rotation ticks, each row followed by its count of ticks
The counts run from 0 to 588.
[ -1.0 -16.9   1.5   3.0  30.6  -2.3  17.7  19.8 -11.3   4.5  -4.2   4.7
   3.3  -6.8  -6.1   5.2  37.6   4.1  23.2 -20.9  38.4 -29.9  -8.6   1.4
 -12.9   2.7 -16.4 -29.8  -6.9   9.6 -14.1   4.2  -4.8   0.1 -20.1   4.8] -> 109
[ 30.6  -8.3   2.4 -18.3  -8.2  14.5  34.5 -37.8  10.0   4.8  -4.9  -6.7
 -20.6  25.9   6.2   7.3 -10.1  17.1  -4.3  -2.0 -11.9  21.6  -6.8  -0.9
   6.5  -0.6 -24.3  -5.6  20.4  -9.0 -17.6  -9.6  20.0 -21.4  -2.4  11.3] -> 519
[ 10.9  -9.1  -1.8 -16.8   2.5   1.3   6.0   3.2   8.8   4.6 -18.6  -2.1
   3.7  13.4  25.0  -1.0  34.9   7.4  18.3 -24.7  43.9 -22.4  -1.0  27.0
  -8.0  10.6   7.7   5.9  12.1  17.7   5.6  -6.9  21.2   4.7  -4.2 -23.8] -> 29
[ 14.7 -14.5   6.6 -26.7  16.0 -23.4   9.0 -25.6  12.1  -2.9  23.3  28.8
  18.8  40.6   7.3  -3.5  -0.8   4.6  -4.1  -0.2   6.7   4.0 -34.6   6.7
  -4.0 -11.0  -3.5   1.5 -18.4  19.7  -6.7   3.7  16.7  -2.7  11.1  10.1] -> 24
[ 30.0  -2.0   5.6 -29.0  -2.0  -1.0  16.3 -25.4   1.4   2.9  -6.3  -0.2
  -4.6  35.4  -8.1  22.6  11.9  25.9   3.2   6.8   1.2  23.2  -4.4  14.9
   9.4 -16.5  14.0   9.3  23.0  -2.1   0.0   0.2  -2.8 -17.3  25.3  21.9] -> 312
[  5.6  -8.8 -11.2  19.7 -19.9  10.7   7.2 -19.0  -8.1   2.9  -6.6 -21.9
 -25.5 -27.2  26.8 -21.4   9.4 -24.5   1.3   1.7   1.6   0.1  21.2  -1.5
  -2.2  22.1 -33.6  -3.8  -8.2   4.0  12.3 -21.0  -2.3   1.6 -21.4 -22.6] -> 454
[ -6.9   1.5  11.6  -8.6   0.3  -1.1 -18.3  26.2 -34.7  16.1   8.1 -10.8
  -2.9   6.3 -11.6   5.3  41.4 -10.6  -6.2  -2.8  25.6  17.5  23.1   2.9
  17.2   3.4 -14.8   8.0  30.1   1.6  12.2  17.4 -21.3   1.4  -3.2  -1.5] -> 8
[ 18.7   6.1  -9.4  17.5 -33.7  30.0 -16.8 -26.1  -4.3   9.8  -3.8 -21.6
 -13.6 -15.6  31.4 -12.9   1.0  -9.8  -7.1 -11.5  -2.7  12.6  24.4  10.0
  -2.6  16.4  -4.3  -2.1   6.9  12.6  24.1 -26.6   5.1   3.2  -2.5 -11.4] -> 274
[ -9.4 -17.0  18.2   8.9  11.7  -9.6 -25.9   1.6 -12.3  -6.6  37.3   6.2
 -13.0  -0.8   5.2   7.6  -8.1 -14.7  -1.3  31.0 -12.1  14.5  -8.4  -1.5
  12.1   3.2 -35.1 -17.6 -18.1  14.2 -13.7  13.8 -20.1 -12.3  14.9  24.7] -> 43
[-25.0  10.0  -4.8   7.6  20.6 -10.3  18.1  23.8  -3.4  -9.1  -5.7   4.8
 -13.6  -2.0   9.6  -1.4  25.0  16.4   3.5 -21.8  38.5 -26.9   3.0  -5.5
 -14.8   5.0 -27.9 -24.4  -2.5   5.9   4.3   1.2  12.5   0.6 -22.1  -5.6] -> 82
[ 18.6  -4.9  -9.1 -23.4   0.5   0.2   8.2  -5.5  11.9   0.5 -29.6  -0.4
   3.9  19.9  32.1  12.2  29.8  14.5  12.3 -20.5  32.7  -6.9  15.3  30.7
   5.2  11.6  10.0   9.3   1.6  15.6   6.2 -17.6  13.7   8.5 -12.8 -21.8] -> 30
[ 28.2  -9.0 -12.7  14.6  -3.5  22.6   1.3 -30.9 -26.4   5.4   7.7 -13.3
  -7.7 -11.9  -1.6 -14.6  10.8  -6.7 -13.8  12.7  -8.2  11.6  23.8   2.3
   0.8   6.0 -21.1 -22.4 -15.7  -6.2  -3.7 -22.6 -30.0 -16.2  -2.5  21.6] -> 194
[  6.8  10.3 -15.8   6.1   4.9  -2.0  45.1 -13.4   7.1   2.4 -24.6   3.7
 -16.7   0.4  -0.8  12.6  23.5  38.8   6.1 -26.0  23.2  -6.6  12.3 -15.5
  -1.3  -8.2  -3.8 -20.2   1.2   6.7  11.1 -10.6   7.0   5.7 -22.4   5.1] -> 472
[  4.4 -23.6  11.3  21.0   1.7  -0.9  -8.4  -5.8  -3.5  14.5   0.1 -17.6
  -7.2 -23.0   8.7  14.5   8.9 -27.9  17.7 -26.4  -3.8  -5.1  -2.4 -13.1
  21.9  28.2 -30.6   1.1  -0.9  18.1  -7.1  -9.1 -18.1  10.5 -19.4 -24.7] -> 64
[  2.8  -2.7  -6.3  38.7   4.6  13.9  -9.3 -18.3   1.4   3.6  12.2  -0.4
  -7.4 -33.1  26.2  -4.7  -4.3   1.1  13.0  -3.3   2.5 -17.1   2.7  -1.6
 -15.1   3.2 -17.8 -44.0 -29.4  27.5  -1.1 -12.9   4.8  -3.9   4.7   8.1] -> 562
[  7.4   7.7 -11.4 -17.8  -0.7  -7.4  34.2 -10.1  18.9  -9.0 -26.8   6.6
 -22.5  19.4  26.1  13.5   3.3  23.7  -1.6 -10.1  16.1   4.0  17.2   7.7
  13.0   9.2 -18.2   8.5   1.5   3.2   6.6 -11.2  17.0   1.8 -30.8 -19.8] -> 211
[ 23.3 -23.6   1.3  14.8 -16.6  -2.8  17.4 -23.4 -12.2  23.7 -14.7 -16.3
 -27.7 -29.7   5.7   4.2  21.9 -14.1   9.3   4.5  -4.0   2.0  14.8  -9.5
  18.7  13.9 -10.0  -1.9   2.7   3.3  -2.6  -8.5 -28.7  -2.4 -10.6 -17.0] -> 219
[ 12.7   8.9  -0.8  -8.2  -1.8 -18.2 -10.6 -22.4  11.3 -14.6   8.3  18.4
   4.0  22.9  31.5   0.7  -0.6  14.4   7.3  23.2  10.2  -4.7  -7.8  27.6
 -15.1  -1.9  16.1  -4.2 -31.0  34.7   7.5 -11.1   9.5  -1.5  27.6  16.1] -> 203
[  7.3 -12.3   1.5 -11.8  -5.9 -24.6  20.9 -20.0  29.6  -1.2 -27.7   5.1
 -14.2  16.2  27.2   7.1  16.1   9.8  19.8 -12.3  18.4 -13.5 -34.1  19.9
 -12.4  10.7  18.2  12.7   7.0  17.2  10.2  -7.1  18.8  -2.0  10.9 -20.2] -> 571
[-11.3   8.6  -8.5  -9.2  -1.1  -6.2  26.6   1.4  24.2 -11.4 -24.1   9.4
 -21.5   9.6  33.0  15.5   8.0  23.3   7.0 -13.6  28.1  -9.4  14.1  13.9
   6.1   8.9 -12.1   2.1   1.8   8.2   5.2  -4.1  31.5   9.0 -24.4 -22.5] -> 210
[ 19.9   9.9 -20.9 -12.2  -4.5   1.8  27.1 -25.2   9.5   3.3 -17.7  12.1
   1.9  15.2  17.9  11.6   8.1  24.6  -9.9 -25.1  10.3   7.0  28.3  -2.0
  14.7  -1.4 -12.4   4.1 -13.1   4.8  13.9 -20.4   7.3  20.0 -34.6 -16.3] -> 58
[ -8.8  -3.7  24.9 -12.4  -0.2 -24.5   2.9  -0.5   3.2  17.7  13.0   1.4
  -1.9  19.5   3.8 -14.8  16.1  -2.8   6.0 -20.5  13.7   2.9 -36.2 -10.9
  -4.0 -14.3   0.3  18.0  35.4  16.7  15.7  23.9  28.0   8.4  20.8 -15.6] -> 180
[ -7.7 -13.4   9.2   7.2  11.4 -17.0   0.5 -12.7  -8.4   9.7  11.7  -2.6
  13.5 -10.6 -11.7  -4.5  17.0 -22.7   0.7 -36.4   8.4   1.0 -20.8 -28.2
   9.7  10.6 -24.2   0.9  -9.7  17.3   9.5  -0.9 -22.9  17.9 -32.1 -13.7] -> 478
[-21.1  18.0   5.0  -5.2   7.0 -12.5  13.3  18.9  -2.8   9.0   4.5   8.9
   0.2  15.8  -6.1 -10.9  31.7  15.2  -3.7 -29.1  36.1  -8.2  -3.8 -10.5
 -12.3 -22.1   0.7  -7.0  27.3  11.2  32.9  19.4  18.8  10.2   0.0  -1.1] -> 54
[-14.8  11.8  13.1  39.8  -9.6   9.6  -3.2   1.1   3.3   2.9   5.6 -14.8
 -47.8 -21.4  17.7   3.6  -3.8  16.5   8.4   9.4   3.3  -2.8  -0.8  -6.1
 -12.6  -6.2 -13.2 -26.2  24.3  13.7   3.3   5.1  18.6 -14.2  18.6  13.8] -> 254
[-12.3  15.2  17.7 -13.2  -9.3  -6.8 -20.0 -19.2  12.9  -6.7  22.4   4.8
   2.2  31.5   3.8  -6.9  -7.7   8.0 -12.3 -19.0  -4.5  21.5 -30.4  -6.0
  -8.3  -6.2  -0.9  14.1  16.0  19.8  32.9  -3.8  16.7   3.1  18.9  10.1] -> 359
[  2.3 -14.0  19.9  23.0  -9.8  -6.4 -11.7   5.9   5.7  15.9   0.2  -6.9
 -31.5 -11.4  27.3  12.1  12.4  -5.2  30.5  28.8   8.3  -8.0  -1.0  15.7
  -2.7   0.8   5.2  -4.3  18.8  20.0 -11.4  14.7   4.3 -11.4  39.0  -3.0] -> 462
[-28.3  17.6  -1.5   0.0  20.1  -2.5  18.6  18.7  -8.1 -15.4   3.4   4.7
 -16.4   8.2 -10.9  -5.1  24.0  14.6  -4.1 -19.9  35.0  -8.8 -10.0 -11.2
 -21.3  -5.4 -25.4 -25.0  10.9   6.7  14.6   8.0  16.3  -5.9 -15.5  12.8] -> 81
[ 10.5 -22.6  15.5  -2.6   0.6   1.9  15.0   2.0   4.2   7.8  -4.9 -10.0
 -18.7   6.6  28.3  -4.9  19.2  -7.1  26.7  -0.5  19.3 -16.2 -23.0  22.8
 -19.1  16.0 -10.6  -0.5  33.2   4.2 -17.7   0.6  29.4 -15.4  13.2 -15.6] -> 155
[  5.1  20.5  -2.3  -0.2  -1.9 -13.9   5.9 -31.5  15.4 -10.0  20.9  22.0
  -2.4  15.7  26.9   6.5 -26.1  31.0  -9.4  12.8 -11.9  14.1   2.8  -3.9
   5.4 -16.8  -7.0  -9.4 -34.2  30.4  14.7  -2.2  17.1   6.8  10.4  15.7] -> 384
[ -4.7 -20.3  26.2 -14.3   6.4 -16.1  -1.5 -22.2  13.6   0.5  21.1   3.2
  -5.8  21.5   3.5  -1.3 -13.8 -15.1  -2.7  -9.4 -12.9  15.8 -52.6 -13.3
  -2.9   8.2 -23.2  10.1  18.3  12.8  -1.2   4.5  19.6  -7.8   4.1  -1.6] -> 152
[  6.5  -8.6  13.3  -3.2  -1.5   1.5   7.0   9.3  10.1  11.2 -10.6   0.3
  -8.1   8.9  30.2  -0.2  20.8   8.3  19.7 -18.3  33.0 -12.6  -5.2  17.5
  -0.8  -0.6   9.7   1.7  34.2  17.4   6.2  13.2  36.9   8.5  12.7 -26.9] -> 182
[-16.1  17.8   8.0  -9.8  20.2  -1.9  -6.7  20.6 -12.7   2.1  19.7  14.3
  -0.9  22.9 -12.9  11.1  18.2  32.4  -2.0  -4.0  26.2   4.0   5.9   0.2
   0.8 -25.8  -7.2 -23.7  24.8   9.0   6.5  24.5  12.2  -7.0  20.3  28.6] -> 468
